Rotation paths and how fast each direction turns (degrees a step):
Each turn is a multiple of 5 degrees from 10 to 175, or 0.
Each row of a path follows its step; steps can be skipped.

step 0: [77,-119,-220,-228,43,-84,-32,24,-60,8,-14,-311,110,-134,-109,-76,-125,-42,9,-26,-51,67,-92,-55,22,111,-62,-34,-197,36,-121,-41]
step 1: [49,-76,-275,94,-18,10,-138,151,81,-33,31,42,-161,-39,-29,58,155,63,84,-125,-35,-50,140,-133,113,-19,135,-141,-53,-18,-168,-182]
step 2: [-131,-123,-144,63,149,167,-61,75,59,119,33,150,-102,57,-71,-285,-9,-96,22,-104,94,-112,-27,66,128,101,-21,-3,122,58,114,133]
step 3: [-16,-5,84,92,-29,192,-130,-130,60,-105,159,-88,-105,140,78,-191,-74,155,-132,100,-102,4,-50,40,49,30,2,251,-164,55,112,-88]
step 4: [-59,-11,136,-71,69,132,147,-57,290,-34,-136,-7,114,92,-32,118,-77,49,36,-83,-13,-42,-62,104,-48,9,325,-2,-208,-58,-15,-37]
step 5: [50,98,-101,-69,-49,-34,72,6,-51,-76,117,127,107,-16,-194,-66,-61,164,-3,97,108,-75,13,331,-127,-55,-5,-202,-44,-142,-88,-40]
step 6: [29,29,-104,73,-109,15,67,-63,-226,-46,20,-67,73,-99,-39,-89,-19,-254,-39,-60,-191,142,18,173,262,-132,80,-79,12,-140,2,-48]
step 7: [-140,-79,-205,57,280,14,-142,23,-26,-9,-30,-138,-24,-19,35,62,-25,-168,-220,64,-84,0,-84,-151,-96,-116,-53,-104,-103,-183,-14,-50]
step 8: [-166,20,-235,152,-33,-158,-211,-97,77,-117,-108,84,-28,-12,-18,-33,136,84,2,65,-40,-107,83,-62,23,149,135,20,-84,55,-45,245]
step 9: [-22,-118,-211,-21,-180,82,99,-52,183,264,-43,-48,1,117,-164,-70,-104,28,-20,89,45,57,93,5,91,145,-94,83,-95,69,164,25]
Speeds:
[-16,-40,49,50,-44,37,-11,4,-39,100,40,36,22,-36,-55,-47,26,-11,37,-16,-50,-13,115,36,-40,2,-32,-39,3,-23,59,4] -> 100
[-3,59,-35,52,-1,-67,15,-77,40,30,77,1,113,49,26,-11,23,-53,-3,-17,-10,-38,-31,-3,-30,14,17,31,39,-73,1,-45] -> 35
[14,58,31,87,-39,-60,-36,26,-47,-63,-37,19,-23,-9,48,15,101,51,24,-34,-24,7,26,37,61,19,56,26,-37,-6,32,-40] -> 160
[-5,-17,75,-11,94,-14,-58,-30,18,1,-9,-72,34,-72,56,-7,-28,19,-35,34,-8,-25,82,1,1,44,24,64,-30,-55,-37,47] -> 90
[-12,7,-31,49,65,-34,24,83,-59,22,-6,-48,37,13,22,-24,-54,36,-4,-9,103,16,-18,17,-57,37,-43,-13,-60,2,85,-37] -> 155

step 0: [-61,-58,-61,-104,165,151,-119,230,-131,111,264,-151,-138,12,172,-123,44,10,-164,-104,52,64,-160,64,25,-174,-81,99,-158,-21,-67,-19]
step 1: [-246,-15,-28,-172,53,134,-100,137,-381,82,117,-65,-170,184,-25,87,67,46,-13,130,49,-102,-106,70,104,64,91,11,48,117,-64,-26]
step 2: [-2,-216,-67,-268,-7,180,101,58,-184,71,9,-144,-14,91,259,-108,167,-16,-156,-13,-24,-134,-10,-50,96,20,228,79,45,5,137,-70]
step 3: [-9,-84,-34,-196,-5,10,158,29,-230,23,206,183,-190,-39,202,-158,130,-116,-32,-43,-10,22,-118,113,77,97,89,158,-190,123,-86,73]
step 4: [-96,0,95,-198,20,152,42,226,-207,223,96,-58,-230,-80,270,-13,-3,-12,103,-6,-72,-70,-154,33,-194,-30,-55,-24,-56,-59,45,43]
step 5: [-54,-149,37,-245,-28,47,-110,58,-311,56,2,-105,11,4,8,-63,138,-133,142,-2,42,-220,-228,-5,0,-10,88,-64,35,159,-27,241]
step 6: [103,-163,281,-191,-24,154,172,66,-172,-116,74,-160,-106,46,94,-152,29,-116,-35,19,-192,-98,-89,80,155,2,17,99,8,10,146,125]
step 7: [98,-25,124,2,25,2,178,134,-227,58,30,-3,-138,208,194,-105,82,-197,82,-2,-11,-28,-163,-121,0,263,-92,67,-150,34,-106,142]
step 8: [46,75,4,-92,-41,-52,-34,121,-398,103,104,-264,24,-102,164,-163,-54,-98,25,-43,-33,-39,-121,-97,-33,-6,-187,25,-39,-152,63,103]
step 9: [-162,-41,89,0,-29,106,100,161,-252,37,125,-253,101,62,-119,-83,111,-244,139,-63,21,-108,-157,69,169,-77,-100,75,-8,100,-109,13]
Speeds:
[12,-31,-11,15,20,80,37,66,132,38,-28,-87,18,21,53,-33,20,-36,-24,-29,11,-5,-37,-21,-43,-61,-6,2,-2,-19,33,-38] -> 170
[89,23,24,-3,-30,-4,-2,1,13,92,-30,-20,-25,-16,-106,19,-17,-10,-1,15,47,68,88,-22,-20,-37,51,12,-56,53,32,0] -> 0
[-17,70,-48,19,8,-8,-46,7,-28,11,21,-86,-18,-50,-12,29,10,61,44,95,35,46,-112,-16,-63,-20,-22,-1,25,15,9,7] -> 95
[12,-42,-2,-11,17,-52,-23,-2,-46,59,-80,-6,27,72,61,68,16,32,55,-15,7,-22,28,-102,-70,32,35,-20,34,-42,-18,-24] -> 125
[56,41,-53,-57,-34,-3,37,65,-41,-13,-93,65,36,-43,-15,-35,32,11,-7,-18,-11,19,-22,25,-41,26,-83,48,-21,-12,-13,-84] -> 80
[49,-80,19,68,-19,33,9,-29,-7,-24,11,-18,33,-47,35,4,79,84,79,-15,-32,13,10,-15,64,-2,-5,43,-6,90,20,-43] -> 100

step 0: [-132,-32,-53,-56,-90,-110,-15,99,67,-130,-145,-172,-67,-166,180,-4,-129,-131,13,-108,-28,-52,85,195,47,24,145,30,-35,11,-252,-140]
step 1: [-88,115,245,41,-47,-101,10,78,107,27,85,-164,-128,-210,106,-10,-164,25,43,-70,-95,158,-80,58,51,212,17,-69,184,-47,100,24]
step 2: [-29,138,21,82,-48,77,-225,-19,9,47,-258,93,112,-163,187,-129,-150,43,72,-31,70,145,-10,36,48,150,20,-86,-12,-24,-176,-8]
step 3: [120,14,11,98,-253,-52,-154,-35,86,-118,93,-145,-127,-236,166,-42,96,113,-135,-137,-16,63,48,-7,-37,-7,-40,-6,130,-12,-204,-7]
step 4: [-17,-142,15,-124,-79,-59,-23,-181,-39,-145,-143,-73,115,-348,113,3,-61,121,37,-38,28,104,-56,128,183,67,42,23,57,-24,135,-67]
step 5: [-13,-20,63,13,-35,122,44,137,229,-3,-128,-58,101,-183,230,146,5,-69,-39,-69,-85,-70,-57,-19,168,67,155,-27,176,41,-192,1]
step 6: [-91,30,125,104,-248,171,10,-93,-27,8,-98,-184,-7,-116,72,-129,-234,-31,-136,-144,-149,15,93,30,-13,92,-18,-43,145,-37,99,-89]
step 7: [-113,121,173,30,-123,80,-252,15,13,-173,-134,-131,-24,-83,129,121,-14,126,67,-31,71,-17,19,112,213,28,-22,-208,-77,8,-59,-5]
step 8: [-52,53,45,156,-61,26,86,-11,67,-93,89,-59,32,-281,281,-97,-113,103,-198,35,164,52,12,-83,93,-121,50,-41,37,-158,-44,64]
step 9: [-112,52,-11,-46,-148,-86,-59,42,-19,23,-159,-216,126,-276,173,50,-55,26,-126,-27,24,14,81,116,-37,56,128,126,-126,203,-28,-145]
Speeds:
[-31,86,1,-12,37,37,35,-22,21,40,-12,68,73,11,27,-12,-16,11,-60,63,0,32,12,-13,40,10,12,73,56,28,-58,99] -> 115
[40,-36,-20,-1,44,-42,-8,85,-1,-15,-48,18,5,-26,19,1,-25,21,43,62,23,-9,71,-6,33,-11,-37,-87,74,38,81,72] -> 120
[-11,-58,36,-55,82,-7,19,-43,58,41,-13,-95,0,-56,3,30,-23,-101,31,46,30,-12,-10,-2,-48,-36,37,48,36,30,-3,-5] -> 80
[3,58,-49,-70,12,24,-19,73,-11,-27,24,-29,-7,-5,-15,105,19,1,-5,19,-9,-32,-44,6,-15,-20,-22,-76,35,20,-127,-17] -> 155
[-69,-6,-19,35,-86,-57,30,5,3,-25,51,0,32,-32,-59,-33,-24,-55,-5,-55,37,-50,23,-19,-23,1,-80,22,42,101,-25,21] -> 130

step 0: [-127,73,83,50,-13,-97,-43,154,340,-48,-11,-93,-50,-207,114,48,29,23,11,282,-39,-13,30,11,-36,-73,89,-176,-8,124,-2,-222]
step 1: [78,-82,-113,-75,-174,40,36,-41,-202,-125,-107,-163,-68,-112,-234,-201,-272,-52,-73,-47,51,2,-85,88,23,-78,-23,-120,23,-222,39,118]
step 2: [110,21,225,197,279,-85,140,-39,-17,210,42,-38,-20,162,63,-27,186,-29,-8,151,102,233,4,-26,-65,-85,-68,-85,102,0,-106,101]
step 3: [-165,-86,-29,-65,-306,-66,64,279,26,-51,50,-135,-28,-137,37,48,30,-48,53,231,12,-168,64,-18,176,89,-53,61,111,160,148,68]
step 4: [242,5,76,15,-85,72,-131,-160,-105,-146,-84,75,-151,-85,32,-118,-28,-131,-119,-25,-30,113,-80,176,73,43,31,-261,-14,-23,-265,-109]
step 5: [-139,-166,14,17,116,-92,134,7,221,-26,-181,-176,-87,-2,-132,8,44,175,84,86,65,249,-18,-195,-116,-158,-62,4,180,-37,25,17]
step 6: [-61,-35,10,76,-200,-118,-83,105,-143,148,63,-118,67,132,55,-35,-25,-70,-101,146,111,-138,-155,358,87,12,-78,-59,25,-125,141,67]
step 7: [96,92,109,24,22,-65,25,42,-166,3,45,21,-138,-126,3,-52,84,57,-115,190,-211,64,164,-304,12,45,43,-263,17,38,-201,-93]
step 8: [108,-7,1,27,-155,86,134,49,127,-176,-121,-199,11,-110,-138,39,-46,96,204,22,157,115,-53,177,95,-272,-75,33,28,189,56,78]
step 9: [76,-26,45,14,119,-168,-39,37,103,65,-67,-83,-69,28,44,-79,-44,-376,-192,181,81,-23,-114,97,-152,140,-18,-90,69,-213,-27,-28]
Speeds:
[-16,-43,-16,-38,9,-35,-1,74,42,17,11,-2,-47,-21,-106,-33,42,-38,-27,37,-79,6,28,-106,-48,15,-1,61,-9,-19,-9,-34] -> 160
[81,-34,40,-13,57,4,5,-31,54,22,-39,-70,30,12,5,1,14,84,19,57,-35,27,13,56,-8,36,-3,113,1,26,-11,61] -> 120
[6,-74,30,9,13,103,8,58,-65,-38,10,24,0,-53,59,-51,-72,45,-44,-4,-89,-10,-13,2,-20,3,41,-13,2,-43,-44,12] -> 120
[-36,36,40,-51,16,-51,-15,22,-85,28,-88,19,37,-7,-50,-44,-30,-45,47,-30,-23,-6,-12,66,-60,76,-23,-16,2,42,-65,9] -> 140
[98,-14,102,3,-36,27,-18,67,-45,-52,-25,30,15,28,-15,96,53,-24,24,-8,-6,-56,65,-26,8,-3,-2,-9,31,42,27,-14] -> 85
